Read these off the table that follows. Rows and columns are numbered from 0.
1) What is the entry in row 0 and column 0?
2) What is the entry in the top-right corner?
3) What is the entry in row 1 and column 0?
4) What is the entry at row 2, column 0?
5) What is the entry directly below 124?
6) What is the entry in the bottom-right corner?
7) What is the bottom-left entry?
8) What is the entry in row 0 and column 1?
[[132 134 141 135 115 113 117 135 137 144]
 [108 117 124 101 116 153 129 130 151 116]
 [134 132 125 131 130 132 129 130 123 118]
 [139 132 121 129 123 123 144 133 122 126]
 [110 119 119  99 110 144 151 134 149 131]
 [126 125 136 135 144 136 102 121 123 116]]
1) 132
2) 144
3) 108
4) 134
5) 125
6) 116
7) 126
8) 134

Read these off the array that follows.
1) Read off the entry directly below the largest entry.
2) Read off the last entry of the largest entry's row.
3) Read off the 3rd largest entry.
4) Read off the entry in the top-left corner.
5) Read off the largest entry in the first row.
6) Read off the bottom entry of the column that holds the largest entry.
7) Read off the third entry, reading row by row.
8) Read off the entry just left of the centre entry.
[[131 132 128 127 129 130 127 120 127 128 126 129 129]
 [130 126 128 129 129 128 127 132 127 128 129 129 129]
 [134 118 129 133 133 128 120 149 126 128 134 132 129]
 [132 123 129 130 131 128 123 139 127 128 131 130 129]
 [130 132 128 127 129 129 128 120 127 128 126 129 129]
 [125 126 128 129 128 127 128 132 127 128 129 127 128]
 [124 121 128 130 128 125 127 140 127 127 132 127 127]
 [130 126 128 129 129 128 127 132 127 128 129 129 129]
 [127 121 128 130 129 126 127 141 127 128 132 129 128]
 [130 138 128 124 128 131 129 110 128 129 122 129 129]
 [144 126 132 129 137 133 116 137 125 130 130 137 133]
 [127 137 128 124 126 129 132 110 129 128 123 127 129]
 [123 128 127 128 126 127 131 124 128 128 128 126 127]
 [143 125 132 130 137 132 117 140 125 130 131 137 132]
 [137 128 130 129 132 132 123 130 127 129 129 133 130]]
1) 139
2) 129
3) 143
4) 131
5) 132
6) 130
7) 128
8) 128

x =
[[127 115 133 123]
 [120 135 113 137]
 [118 127 124 143]
 [144 143 140 141]
 [126 107 136 119]
 [141 113 132 121]
 [147 107 126 116]]
Counting starts at 0.
The entry in row 0 and column 0 is 127
Find the entry just left of 121.
A: 132
Find the entry in the bottom-left corner.
A: 147
The entry directly below 140: 136
Find the entry in row 0 and column 2.
A: 133
The entry in the top-right corner is 123
The entry in row 2 and column 0 -> 118
Find the entry in the bottom-right corner.
A: 116
Find the entry at row 2, column 2.
A: 124
Find the entry in row 0 and column 1.
A: 115
The entry just left of 136: 107
The entry just left of 132 -> 113

Questions about the row below.
1) What is the centre entry?
2) What is the entry just left of 128?
[113 135 117 124 139 128 105]
1) 124
2) 139

data =
[[142 122 122 131]
 [139 102 140 128]
 [110 123 109 147]
 [115 147 117 114]
 [110 141 154 138]
 [142 125 145 111]
 [147 140 125 115]
 [140 117 128 158]]
The 1st entry on the main diagonal -> 142
The entry in the bottom-right corner?
Answer: 158
The top entry of the column that holds the largest entry -> 131
The entry in the bottom-left corner?
Answer: 140
The smallest entry in the last row is 117
The second-last entry, reading row by row?
Answer: 128
The entry just right of 123?
Answer: 109
The 2nd entry on the diagonal from the top-right corner?
Answer: 140
The entry directly below 145?
Answer: 125
The entry directly above 158?
Answer: 115
The last entry in the row that holds the smallest entry -> 128
The largest entry in the first column?
Answer: 147

Read these off the grid that follows. Indices start at 0.
1) Give the entry just left of 115.
2) Give the entry at row 0, column 1.
3) Give the entry just right of 112.
4) Give the entry in the top-right corner.
5) Give the entry at row 2, column 0.
6) Give the top-left entry.
7) Give the bottom entry of the column that holds the largest entry.
8) Give the entry just right of 120.
[[144 126 133 128 121]
 [120 142 147 148 115]
 [141 111 102 116 102]
 [139 124 112 108 151]]
1) 148
2) 126
3) 108
4) 121
5) 141
6) 144
7) 151
8) 142

M =
array([[128, 131, 115, 131, 116, 124, 132, 142, 138, 117, 120, 138, 132,
        130, 131],
       [156, 136, 120, 116, 118, 123, 154, 157, 128, 137,  98, 152, 146,
        139, 114],
       [149, 133, 111, 131, 114, 120, 145, 156, 129, 132, 118, 150, 133,
        140, 110],
       [156, 134, 120, 116, 115, 114, 149, 157, 124, 138, 101, 149, 143,
        141, 112],
       [151, 129, 119, 132, 121, 121, 148, 144, 127, 119, 114, 150, 129,
        136, 112],
       [153, 128, 114, 121, 112, 112, 148, 155, 127, 131, 110, 152, 134,
        141, 111],
       [156, 136, 113, 117, 113, 114, 148, 158, 128, 138, 104, 153, 143,
        142, 110],
       [128, 131, 118, 128, 115, 125, 126, 143, 129, 124, 131, 121, 121,
        132, 123],
       [147, 130, 112, 133, 109, 124, 139, 142, 134, 117, 116, 145, 126,
        136, 115],
       [157, 133, 117, 117, 116, 122, 156, 156, 126, 134, 104, 152, 140,
        141, 112],
       [156, 136, 112, 124, 109, 124, 147, 155, 133, 123, 102, 153, 138,
        139, 111],
       [141, 128, 120, 132, 116, 112, 132, 142, 130, 119, 118, 144, 126,
        133, 118],
       [149, 132, 113, 129, 120, 115, 151, 155, 130, 118, 110, 154, 137,
        136, 115],
       [145, 132, 112, 133, 118, 114, 137, 143, 134, 122, 116, 154, 135,
        136, 113],
       [154, 134, 118, 119, 120, 113, 149, 154, 128, 137, 106, 157, 144,
        139, 111]])
Which number is the entry at the centre? 143
The entry just left of the largest entry: 148
The third smallest entry -> 102
The entry just right of the centre entry is 129
The minimum is 98
Which number is the entry just left of the centre entry? 126
The 3rd entry in reading order -> 115
Which number is the second smallest entry? 101
Which number is the entry just right of the largest entry? 128
